In the rows, zero is written as 128.
A single turn carries every row of the set below to another of its rows. Some are shown first; where does it send the rows asked next?
Q950: [130 119 143 127 121 132 145 169 144 110 123 113 124 159 138 139 180 152
 108 106 135 121 114 114]
Q481: [156 127 129 163  99 123 129 146 123 130  95 116 109 164 107 120 152 148
 119 139 117 108 114 106]
Q256: [145  99 136 125 119 153 115 165 102 132 147 139 113 121 114 134 146 132
 137 131 131  98 134 103]
Q775: [129 125 138 128 118 139 142 168 141 113 124 111 123 156 137 138 185 143
 111 108 134 127 108 115]
Q698: [145  94 140 123 122 148 116 166 105 129 146 140 114 125 116 134 142 140
 134 129 132  93 140 101]
Q277: [154 123 134 159 102 119 129 148 124 126  93 118 110 169 109 117 149 156
 117 133 119 104 122 102]
Q856: [133 126 134 132 116 139 146 166 142 117 128 110 122 149 135 143 186 137
 110 117 132 127 102 119]
Q44: [138 114 139 132 121 127 156 168 149 114 132 115 123 148 136 150 177 147
 101 121 132 114 109 121]
Q587: [142  96 141 122 121 150 113 167 103 128 144 140 114 128 116 131 143 140
 136 124 133  95 141  99]
Q160: [141 100 139 123 120 153 110 166 101 129 143 138 114 127 116 129 146 137
 139 124 133  98 139  99]
Q858: [146  96 138 125 121 149 117 165 104 131 148 140 113 122 114 136 143 136
 135 132 132  94 137 103]
Q545: [140 111 129 121 108 123 121 150 167 159 135 158 118 142 150 114 148 148
 133 123 120 105 115 113]
Q800: [125 117 132 147 101 115 150 141 100 140 119 107 121 112 118 141 151 146
 113 122 135 107 142 130]
Q665: [115 122 138 142 101 120 138 143  95 134 109 105 123 125 121 128 154 152
 119 104 139 113 150 121]
Q382: [158 121 132 162 102 116 135 146 127 129  98 119 109 162 108 124 147 153
 114 142 117 101 118 107]
Q990: [118 115 140 142 104 113 144 144  99 133 111 108 124 124 121 132 149 158
 115 108 139 106 153 122]
Q95: [137 113 144 120 116 143 145 148 115 179 123 132 116 140 169 103 139 155
 112 125 131 122 117 108]
Q637: [138 110 145 120 117 140 147 148 117 179 124 134 117 140 169 104 136 158
 110 126 131 119 118 108]
Q940: [143 101 137 124 118 154 111 165 101 132 145 138 113 124 115 131 147 133
 139 128 132 100 135 101]
Q350: [137 115 128 120 107 128 114 151 164 159 131 156 118 145 150 108 151 147
 137 117 121 110 115 110]
Q631: [140 110 142 122 116 139 150 147 117 182 127 133 115 136 167 108 137 153
 109 132 129 119 114 111]
Q536: [156 120 134 161 103 116 133 148 127 127  95 120 110 166 109 121 146 157
 114 137 118 101 122 105]
Q150: [140 117 124 123 105 129 117 149 164 162 135 156 116 139 149 113 153 141
 136 124 119 111 109 114]
Q250: [137 121 134 134 118 133 153 166 146 117 132 112 121 145 135 149 182 139
 105 124 131 120 102 122]
Q591: [134 114 143 128 123 126 152 169 149 110 127 115 124 155 138 144 176 153
 102 112 134 115 115 117]
Q423: [153 127 132 160 100 122 127 147 122 128  93 117 110 168 108 117 152 151
 119 134 118 108 118 103]
Q127: [158 124 129 163 100 120 133 145 125 131  98 118 109 161 107 123 150 148
 116 143 117 104 115 107]
Q761: [139 109 144 121 117 138 150 148 117 180 126 134 116 138 168 107 135 157
 109 129 130 118 118 110]
Q942: [137 118 126 121 105 130 114 150 162 160 133 155 117 143 150 109 153 142
 138 120 120 112 111 112]
Q309: [116 126 132 145  98 124 138 141  93 138 112 103 122 120 119 130 158 144
 121 110 137 117 142 124]
Q546: [139 113 141 123 115 142 148 147 115 182 126 132 115 135 167 107 139 151
 111 131 129 122 112 111]
Q488: [123 113 138 144 104 110 150 142 102 136 116 108 122 117 120 139 147 154
 111 116 137 103 149 127]
Q653: [141 113 126 123 106 125 120 150 166 161 137 157 117 138 149 115 150 143
 134 126 119 107 111 115]
Q122: [121 124 129 148  98 121 144 140  95 141 116 104 121 113 118 137 156 141
 118 119 136 114 139 128]
Q650: [138 112 130 120 108 124 117 151 166 158 133 158 118 145 150 110 149 150
 135 118 121 107 117 111]
Q169: [137 114 141 121 115 144 145 147 114 181 124 131 116 138 168 104 140 152
 113 127 130 123 113 109]

Q698 moves to Q587
Q309 moves to Q122
Where do these go?
Q277 moves to Q423
Q950 moves to Q775
Q150 moves to Q653
Q546 moves to Q631

A single turn carries every row of the set below to another of its rows. Some are shown first; where does it send the rows asked next?
Q528: [147 144 126 118 112 119 137 142 123 143 136 128 130 112 131 123 119 148
 144 125 150 128 136 138 131 136 142 129 105 116 141 110 134]
Q128: [129 141 126 102 138 112 145 108 120 141 109 156 136 100 141 126 144 117
 157 158 138 104 116 108  97 126 121 109 113 120 112 128 147]
Q288: [138 133 129 113 115 121 160 154 122 129 139 129 140 110 122 110 144 159
 153 140 128 125 133 123 115 137 145 135  98 106 151 117 124]
Q217: [146 104 143 107 162  91 137 138 146 122 147 147 106  90 111 129 116 120
 102 147 112 134 107 120 145 129 136 115 105 105 126 145 125]
Q999: [136 119 122 114 141 112 149 113 131 145 113 127 143 109 131 133 144 122
 152 142 150  95  98 107 104 121 113  99 113 101 111 127 143]
Q797: [127 134 129 121 118 126 154 153 122 150 152 130 129 118 128  95 147 154
 156 139 141 125 123 122 120 137 145 115  90 100 149 131 128]
Q819: [128 149 156  95 157  85 155 132 113 124 149 161  94  92 119 118 116 122
 110 147 128 136 101 118 150 128 122 117  92 108 142 138 125]
Q791: [138 129 149 116 163  80 143 143 118 136 154 149 104  91 125 109 117 126
 126 150 139 146  83 118 153 148 134 109  93 111 137 150 112]
Q898: [138 129 119 107 140 110 141 116 114 153 107 138 144 102 130 116 138 119
 162 160 148 107 107 102 101 142 129 105 106 126 105 139 137]
Q813: [139 140 117  84 150 106 138 134 114 157 129 125 150  80 137 114 162 135
 144 124 138 117 117 105  99 136 123 121 103 147 144 142 140]
Q163: [136 144 118  92 149 105 137 129 120 156 132 132 147  79 143 127 161 134
 153 121 142 120 115 113 102 129 114 115 107 147 147 141 145]
Q833: [128 118 137 107 164  85 148 130 127 113 148 158 119  82 112 110 116 121
 125 157 124 141  88 112 140 140 145 100  88 112 132 156 114]
Q580: [141 114 145 107 160  94 151 129 145 108 141 138 111  85 110 129 110 119
 112 134 124 141  94 125 147 141 115  94 104 103 130 140 119]
Q198: [139 109 142 110 161  88 156 133 146 108 153 145 117  86 105 133 125 120
 124 146 117 141  91 119 141 126 125  94 103  96 135 145 120]
Q264: [116 147 131 110 121 125 163 141 116 123 138 139 133 116 135  97 139 156
 144 129 139 116 124 125 120 134 139 126  87  99 153 117 128]
Q58: [136 125 127 108 139 116 138 115 123 143 106 146 140  96 152 108 147 122
 153 160 136 109 108 105  95 151 130 111 115 120 108 131 133]
Q927: [148 138 132 120 113 122 151 155 130 149 150 127 130 113 121 120 141 148
 163 133 138 135 135 134 122 136 134 114 104 108 145 122 134]
Q317: [126 129 119  89 151 116 143 131 125 155 130 113 140  91 139 115 165 142
 125 111 139 101 110 104 103 123 109 120 102 127 149 139 144]
Q28: [134 126 115  98 157 108 138 135 126 160 136 113 147  93 140 117 166 138
 138 107 149 105 103 107 107 122 116 113 102 126 145 142 143]
Q492: [129 142 159  96 158  89 158 142 117 130 155 160  91  93 115 114 128 123
 115 153 117 139 104 114 145 131 121 116  92 105 144 145 124]
Q207: [148 129 154 112 154  81 157 139 131 119 150 136 106  88 113 140 117 127
 123 136 131 147  88 124 152 135 108 107 108 103 144 132 117]
Q118: [131 135 131  97 140 123 150 119 120 147  99 144 130 103 131 115 144 119
 154 157 131 105 122 105  95 145 108 106 107 124 110 135 143]
Q838: [139 108 137 100 165  87 149 135 135 107 138 142 118  90  99 127 109 125
 103 144 115 128 101 113 145 129 137 118  93 106 129 142 119]
Q866: [129 133 117  94 150 111 135 126 127 159 136 119 139  90 146 124 162 137
 125 110 145 103 109 109 107 114 114 119 107 126 148 136 150]
Q901: [127 129 147 100 161  93 148 130 135 119 152 171 102  87 114 121 123 115
 120 156 112 141 108 120 140 127 129 100  95 109 132 153 131]
Q46: [157 117 152 103 160  79 145 154 126 131 151 137 105  95 109 127 122 129
 108 146 118 136 104 115 149 134 135 133 103 106 134 136 116]
Q781: [131 128 118  97 156 111 136 130 128 150 131 116 146  90 155 112 165 139
 128 104 146 104 102 109 107 129 116 118 107 125 145 133 141]
Q747: [138 112 123 105 144 118 145 125 126 154 103 120 135 114 121 122 141 126
 137 147 137  88 113 100 104 129 118 115 107 109 106 132 142]
Q402: [135 112 130 112 142 124 151 119 137 142 106 123 136 108 140 118 151 125
 143 142 137  98 102 107  99 141 105 102 118 100 111 127 137]
Q786: [134 143 120  89 149 111 141 129 120 146 123 130 147  77 150 118 162 138
 146 119 137 119 114 111  99 140 109 118 107 146 150 138 139]
Q21: [135 119 141 110 162  93 135 129 134 124 145 155 106  83 124 109 109 117
 116 151 127 146  95 121 146 151 139  98  97 117 126 154 117]
Q988: [126 148 125 120 116 122 144 132 116 135 138 131 131 115 145 102 120 149
 140 122 160 122 118 133 131 140 145 120  94 106 144 113 128]
Q740: [138 148 129 113 114 119 158 136 120 115 132 129 143 107 134 114 128 153
 149 121 144 128 124 133 122 141 136 125 103 106 148 103 123]
Q285: [153 121 149 103 161  75 147 146 122 117 146 140 112  91 113 128 117 131
 104 143 121 132  97 114 149 132 139 137 102 104 137 128 114]
Q61: [124 135 146  94 164  94 153 125 126 110 136 162 105  87 109 116 107 116
 113 146 119 136 106 119 145 137 123 101  88 115 131 148 125]
Q733: [141 143 118  86 148 106 129 127 117 153 130 131 148  77 151 117 160 133
 138 120 140 118 116 111 100 134 127 124 111 146 143 134 142]
Q101: [132 128 149 113 163  79 150 141 116 121 152 153 110  88 130 106 121 131
 125 151 134 144  78 114 149 147 138 114  93 107 142 146 107]
Q578: [131 148 131 121 118 126 143 145 123 158 148 136 117 123 132 110 130 144
 148 127 151 123 135 135 131 129 135 114  94 107 143 125 142]
Q945: [144 123 156 111 154  84 165 142 133 112 152 139 108  86 114 134 129 132
 125 143 121 146  87 119 145 136 110 110 108  98 148 135 114]
Q896: [136 112 124 108 141 116 140 115 132 143 110 133 137 109 143 125 148 125
 132 148 135  89 109 103 100 122 127 122 118 101 108 121 143]

Q198 moves to Q833
Q747 moves to Q118
Q285 moves to Q819
Where do these go?
Q866 moves to Q163
Q578 moves to Q927

A single turn carries every row of the set below to another of its rows. Some are shown first; where does it send the rows asked next?
Q933: [137 151 114 124 150 142 120 125 110 119 122  94 109 132]
Q178: [150 134  97 125 144 134 121 119 118 151 136  88 133 133]
Q680: [109 144 142 117 147 142 108 135 107 149 126 120 116 147]
Q295: [153 139 123 136 152 160 108 123 135 156 148 115 121 127]
Q503: [131 105 162 127 122 112 131 127 120 132 153 116 133 109]
Q147: [133 103 157 127 125 111 132 129 119 132 154 108 137 107]
Q992: [140 150 115 126 155 149 119 129 114 119 127  90 110 128]
Q73: [134 114 148 129 123 106 130 114 128 135 151 115 147 105]
Q195: [142 139 100 121 134 125 121 110 111 151 126 107 125 143]
Q235: [136 113 148 130 126 108 130 116 130 135 153 111 148 102]
Q608: [133 105 162 129 124 114 130 128 122 132 155 114 134 107]
Q204: [139 145 116 125 132 133 114 107 117 152 128 129 115 146]
Q310: [134 103 160 129 125 114 131 130 122 132 156 110 135 106]
Q102: [121 133 127 119 161 146 114 148 111 149 135  82 133 132]
Q113: [135 153 119 124 148 143 119 122 109 119 121 104 104 135]
Q682: [145 145 127 132 141 151 108 113 129 154 139 133 113 138]
Q864: [132 104 157 126 123 109 133 127 118 131 152 109 136 109]
Q645: [136 113 151 131 127 112 129 118 132 135 155 113 148 101]
Q804: [121 137 140 124 163 159 107 149 119 151 141  96 126 131]
Q802: [116 142 148 122 156 156 105 142 117 151 136 115 118 138]
Q116: [109 140 129 112 145 130 114 134 100 148 121 105 123 148]
Q383: [133 115 152 129 122 107 129 113 129 135 151 120 145 106]
Q563: [134 115 154 130 124 111 128 115 132 135 153 121 144 104]
Q174: [136 114 154 132 126 113 128 117 134 136 155 118 145 102]
Q981: [139 153 126 130 154 156 115 128 118 121 129 106 103 128]
Q445: [155 134 108 133 153 152 115 126 129 154 146  92 131 125]
Q429: [136 155 125 127 150 150 115 124 114 120 124 110 102 134]
Q919: [115 135 122 113 152 133 117 141 101 148 126  86 132 140]
Q341: [142 151 121 129 157 155 117 131 118 120 130  96 108 126]
Q123: [131 105 159 126 121 109 132 127 118 131 152 114 133 110]

Q204 moves to Q682
Q102 moves to Q919
Where do these go?
Q992 moves to Q933
Q310 moves to Q147
Q174 moves to Q645

A single turn carries every row of the set below to another of its rows. Some are shown first; where does it send the rows asked next?
Q788: [109 140 141 110 108 109 101 130 133 144 111 109 119]
Q149: [124 127 154 106 122 112 131  97 122 126 124 137 125]
Q419: [128 100 120 131 122 122 137 120 129 144 113 135  99]
Q417: [127 130 127 116 132 121 110 111 121 147 113 101 147]
Q849: [124  96 126 122 120 123 129 122 133 140 119 149 101]
Q573: [126 137 142 120  94 109 118 129 116 130 110 114 102]
Q65: [144 113 132 137 115 131 115 141 108 149 122 150 113]
Q688: [111 129 149 123 120  90 111 131 120 121 136 134 138]
Q627: [117 132 139 143 132 121 130 145 140 127 151 110 146]
Q520: [137 121 109 132 133 141 136 135 117 132 112 144 144]
Q772: [144 133 119 108 142 130 100 141 119 130 145 134 135]
Q879: [126 134 125 130 128 132 114 117 148 103 121 109 112]
Q80: [111 132 127 116 127 103 132 129 109 149 152 135 105]
Q779: [128 144  99 114 133 129 105 141 134 143 141 130 131]
Q618: [103 113 127 108 116 135 108 129 110 123 102 114 125]
Q234: [134 116 112 138 124 133 144 139 116 141 120 145 145]
Q425: [122 143 137 121  91 111 120 131 116 132 113 110 103]
Q24: [121 121 129 118 126 141 135 145 126 105 156 137 118]
Q139: [128 145 136 116 117 117 134 129 127 142 160 144 107]
Q413: [114 133 141 118 103 108 119 156 124 124 132 150 138]
Q944: [111 114 161 120 117 122 136 136  98 125 136 123 125]
Q743: [124 155 112 114 114 129 124 126 152 120 126 108 120]
Q337: [117 135 135 144 133 128 127 147 144 128 149 114 147]
Q812: [136 114 137 132 138 151 140 128 139 147 111 129 125]
Q660: [120 130 111 124 116 153 119 144 125 134 138  98 115]
Q836: [136 114 140 125 130 144 148 126 132 153 109 118 123]
Q934: [130 129 115 114 118 130 133 108 122 140 132 101 149]
Q820: [124 132 124 131 131 130 116 116 147 108 114 104 113]
Q558: [136 152 141 133 127 120 126 132 134 112 156 123 135]
Q850: [112 132 150 100 123 138 118 101 130 137 120 138 117]
Q294: [111 133 142 113 108 110 114 156 125 123 126 147 140]
Q510: [140 116 126 146 118 130 118 141 105 154 136 143 116]

Q618 moves to Q660
Q417 moves to Q779
Where do these go?
Q627 moves to Q294
Q65 moves to Q419
Q573 moves to Q820
Q80 moves to Q850
Q788 moves to Q743
Q520 moves to Q510

A single turn carries every row of the set below to another of its rows. Some are shown first; where does it send the rows asked next?
Q344: [110 125 104 143 130 125 121 136 109 150 129 110 124 132]
Q347: [149 143 134 158 113 143 136 125 123 123 109 130 155 124]
Q131: [142 117 134 130 132 127 124 124 166 129 131 117 149 104]
Q748: [109 120 109 146 128 124 116 136 107 146 132 117 126 140]
Q17: [143 117 129 133 128 129 114 125 164 130 126 115 147  99]
Q105: [137 140 124 125 124 110 125 136 110 105 112 140 116 139]
Q504: [154 110 127 146 121 149 117 107 147 122 136 124 136 108]
Q784: [117 117 129 134 141 166 114 119 141 133 142 133 115 121]
Q863: [112 111 131 120 141 154 111 121 143 132 141 133 114 130]
Q586: [156 147 137 147 118 144 133 116 126 122 109 135 150 120]
Q974: [137 145 112 124 126 111 130 138 111 108 107 137 121 140]
Q771: [160 142 129 145 119 150 136 120 125 117 114 138 152 120]
Q435: [111 116 116 140 128 116 115 138 111 150 132 108 128 135]
Q397: [116 112 131 126 143 162 109 126 140 130 145 135 123 133]
Q422: [135 144 123 155 141 113 131 139 107 116 121 124 138 143]
Q774: [104 125 112 147 132 127 122 131 105 145 130 111 126 141]
Q487: [151 148 128 116 118 133 139 140 130 121 117 142 149 106]
Q245: [147 123 128 120 129 123 118 127 166 121 130 121 150 108]
Q134: [152 141 132 145 122 146 141 117 123 126 107 135 159 122]
Q519: [134 146 117 124 123 106 132 142 113 108 116 139 128 138]
Q206: [104 102 127 125 145 137 103 132 146 135 119 122 136 119]
Q500: [108 113 128 123 139 159 112 123 141 129 147 129 120 123]
Q448: [128 141 114 119 128 116 133 128 111 106 114 144 120 141]
Q897: [106 136 114 125 119 135 125 120 122 140 134 125 110 153]
Q3: [139 122 129 131 122 123 121 125 168 121 131 115 145 102]

Q448 moves to Q347
Q863 moves to Q774
Q397 moves to Q344
Where do these go?
Q504 moves to Q206
Q500 moves to Q748

A single turn carries every row of the set below to another of its rows. Some are shown first; where does it send the rows asked next?
Q377: [126 146 139 143 127 139 152 112 127 148 143 126 155]
Q495: [142 129 116 120 128 156 142 100 120 146 122 105 124]
Q98: [116 143 140 146 134 142 151 102 128 146 141 119 150]
Q870: [112 131 125 120 159 105 129 126 130 124  92 116 146]
Q237: [135 119 103 143 130 121 152 128 144 109 107 103 130]
Q182: [127 135 107 106 135 149 147  96 128 145 135 108 139]
Q915: [140 114 104 149 131 117 145 125 144 116 103 109 134]
Q787: [146 123 135 144 131 124 134 132 154 138 146 115 147]
Q715: [131 154 144 124 146 139 149 100 118 133 103 113 168]
Q479: [115 146 136 145 133 137 152 107 129 149 142 121 156]
Q900: [120 157 106 114 130 107 145 106 122 136 114 111 120]
Q75: [111 143 128 141 134 139 146 100 130 142 146 125 154]
Q153: [145 121 136 142 123 123 138 133 156 140 140 111 150]
Q707: [136 157 131  97 151 133 129 107 145 139 114  92 138]
Q107: [148 126 130 145 118 123 139 139 153 139 137 116 143]
Q828: [161 152 114 115 118 124 124 118 129 114 116  96 137]
Q304: [146 123 138 133 125 120 136 133 156 129 146 111 152]
Q218: [125 150 149 123 144 134 145 104 122 128  99  99 168]
Q956: [123 133 125 127 158 102 131 121 128 120  88 119 152]
Q998: [128 155 143 128 148 139 148 105 121 126 101 101 169]
Q489: [141 130 118 117 133 119 108 118 121 141 137 130 131]
Q656: [118 133 117 125 154  99 134 121 127 121  89 115 154]
Q440: [142 122 104 145 129 113 141 129 148 121  95 112 133]
Q738: [128 150 142 123 147 148 140 104 127 124 101  96 167]
Q961: [144 119 100 146 133 118 144 130 146 114 107 105 139]
Q843: [139 143 145  95 139 122 135 114 134 154 114  98 134]
Q801: [143 134 119 118 112 132 127 123 126 104 119  99 122]
Q231: [115 155 116 116 141 113 124 115 130 122 112 111 112]
Q205: [135 118 125 101 123 124 122 122 126 134 145 119 140]
Q657: [126 137 123 123 155 107 134 113 129 126  80 119 152]

Q738 moves to Q870
Q231 moves to Q801
Q218 moves to Q656
Where do these go?
Q489 moves to Q495
Q440 moves to Q107
Q153 moves to Q479

